[[ 20.2  37.7  -6.3 -45.5  58.3   7.0]
 [  4.8  -9.3   5.2 -38.8   6.4   1.6]
 [ 13.6  33.6   4.1 -20.3  -2.2 -11.1]
 [  9.5  14.3  -9.2 -44.7  32.5 -12.4]
 [-15.4 -16.2 -13.7 -14.6  23.1  -0.8]
 [  9.6  36.0  -0.1 -18.6 -45.0   5.0]
 [-10.1  31.2   9.1 -35.7  39.0  12.9]]
->
[[-15.4 -16.2 -13.7 -14.6  23.1  -0.8]
 [  9.5  14.3  -9.2 -44.7  32.5 -12.4]
 [ 20.2  37.7  -6.3 -45.5  58.3   7.0]
 [  9.6  36.0  -0.1 -18.6 -45.0   5.0]
 [ 13.6  33.6   4.1 -20.3  -2.2 -11.1]
 [  4.8  -9.3   5.2 -38.8   6.4   1.6]
 [-10.1  31.2   9.1 -35.7  39.0  12.9]]

[[-15.0   9.8   9.9 -15.3 -22.2 -17.5  14.0]
 [  0.0 -11.8  -4.8   2.5 -17.6  25.8  -0.1]
 [ 17.5  66.1  38.2  58.8 -37.7 -35.4  -4.0]
 [-24.0  24.6 -32.1   6.0  -1.9  10.4  14.0]
 [-13.7  -3.5 -21.0   5.3  21.1  23.7  -0.2]
 [ -9.8   7.2   6.8   1.9   3.6   3.2  19.2]]
->
[[-24.0  24.6 -32.1   6.0  -1.9  10.4  14.0]
 [-13.7  -3.5 -21.0   5.3  21.1  23.7  -0.2]
 [  0.0 -11.8  -4.8   2.5 -17.6  25.8  -0.1]
 [ -9.8   7.2   6.8   1.9   3.6   3.2  19.2]
 [-15.0   9.8   9.9 -15.3 -22.2 -17.5  14.0]
 [ 17.5  66.1  38.2  58.8 -37.7 -35.4  -4.0]]

[[-21.3  -4.7   7.4 -22.6  21.3  -4.2  -2.8  30.8  -4.2  11.7  -1.4 -25.0
    0.7]
 [  2.8 -23.8 -26.2 -39.9 -38.8 -25.7   7.1  -5.6   8.1   0.6 -14.3  -4.0
   -4.2]
 [  7.5 -41.6 -31.1 -42.3 -57.2 -25.8  15.5 -10.0  18.8  -6.3 -13.3   5.4
    0.4]
 [-10.4  13.9  -9.1 -34.1   0.8 -22.5  -7.9   9.5 -15.1  14.5 -13.0 -20.0
  -17.7]
 [  5.6 -40.7 -26.6 -35.8 -39.9 -23.0   6.6  -6.1  18.8  -2.1 -14.0  -7.0
    7.5]]
->
[[  7.5 -41.6 -31.1 -42.3 -57.2 -25.8  15.5 -10.0  18.8  -6.3 -13.3   5.4
    0.4]
 [  5.6 -40.7 -26.6 -35.8 -39.9 -23.0   6.6  -6.1  18.8  -2.1 -14.0  -7.0
    7.5]
 [  2.8 -23.8 -26.2 -39.9 -38.8 -25.7   7.1  -5.6   8.1   0.6 -14.3  -4.0
   -4.2]
 [-10.4  13.9  -9.1 -34.1   0.8 -22.5  -7.9   9.5 -15.1  14.5 -13.0 -20.0
  -17.7]
 [-21.3  -4.7   7.4 -22.6  21.3  -4.2  -2.8  30.8  -4.2  11.7  -1.4 -25.0
    0.7]]

[[ 49.9 -58.1 -52.1 -36.1 -23.9]
 [-17.1  58.5 -12.5  -0.3 -12.8]
 [ 39.4 -76.9 -25.7 -18.1 -13.7]]
->
[[ 49.9 -58.1 -52.1 -36.1 -23.9]
 [ 39.4 -76.9 -25.7 -18.1 -13.7]
 [-17.1  58.5 -12.5  -0.3 -12.8]]

[[-11.0 -78.2  12.6  10.6  76.0   9.3  21.6  18.6]
 [  8.4 -28.3   5.7  15.8  -0.2  -8.2   9.4  23.8]
 [ -9.2 -74.3  15.2   7.8  36.2   2.9  32.7  25.5]
 [  0.4 -16.4   2.9  -6.3   1.7  11.4  24.8  -0.3]]
->
[[  0.4 -16.4   2.9  -6.3   1.7  11.4  24.8  -0.3]
 [  8.4 -28.3   5.7  15.8  -0.2  -8.2   9.4  23.8]
 [-11.0 -78.2  12.6  10.6  76.0   9.3  21.6  18.6]
 [ -9.2 -74.3  15.2   7.8  36.2   2.9  32.7  25.5]]

[[  1.6 -25.9 -12.1  25.4 -22.5 -17.0 -27.6  16.2 -18.6 -15.7  -2.1  23.1
   16.6  -0.6  26.3]
 [ -7.5   1.8 -15.3  18.9  68.8 -21.0  -7.1   1.5  -9.6  -8.5 -21.9  22.7
  -12.3 -32.2 -25.7]
 [ 20.4  38.5   4.9  -2.6   4.3  -8.8  20.0 -15.7  -4.4  13.1  18.7 -18.4
   20.5  11.0 -19.0]
 [-31.5  27.8 -12.4  25.0 -11.7  12.2 -36.7 -12.9  21.2  -0.8   7.4 -23.5
  -13.6  16.3 -15.0]]
->
[[ -7.5   1.8 -15.3  18.9  68.8 -21.0  -7.1   1.5  -9.6  -8.5 -21.9  22.7
  -12.3 -32.2 -25.7]
 [-31.5  27.8 -12.4  25.0 -11.7  12.2 -36.7 -12.9  21.2  -0.8   7.4 -23.5
  -13.6  16.3 -15.0]
 [  1.6 -25.9 -12.1  25.4 -22.5 -17.0 -27.6  16.2 -18.6 -15.7  -2.1  23.1
   16.6  -0.6  26.3]
 [ 20.4  38.5   4.9  -2.6   4.3  -8.8  20.0 -15.7  -4.4  13.1  18.7 -18.4
   20.5  11.0 -19.0]]

[[ 12.3  -8.4  28.4 -37.4  18.3 -51.0  15.4]
 [-52.1 -26.7  47.7  -4.1 -52.8  14.1  -8.3]
 [  8.4 -27.8 -58.7  15.5 -39.7  48.2  28.9]
 [ 30.6  41.0 -27.5 -24.2  26.3 -25.9  -7.7]
 [ 42.6 -23.5 -16.9  12.7  44.1 -28.5 -33.6]]
->
[[  8.4 -27.8 -58.7  15.5 -39.7  48.2  28.9]
 [ 30.6  41.0 -27.5 -24.2  26.3 -25.9  -7.7]
 [ 42.6 -23.5 -16.9  12.7  44.1 -28.5 -33.6]
 [ 12.3  -8.4  28.4 -37.4  18.3 -51.0  15.4]
 [-52.1 -26.7  47.7  -4.1 -52.8  14.1  -8.3]]
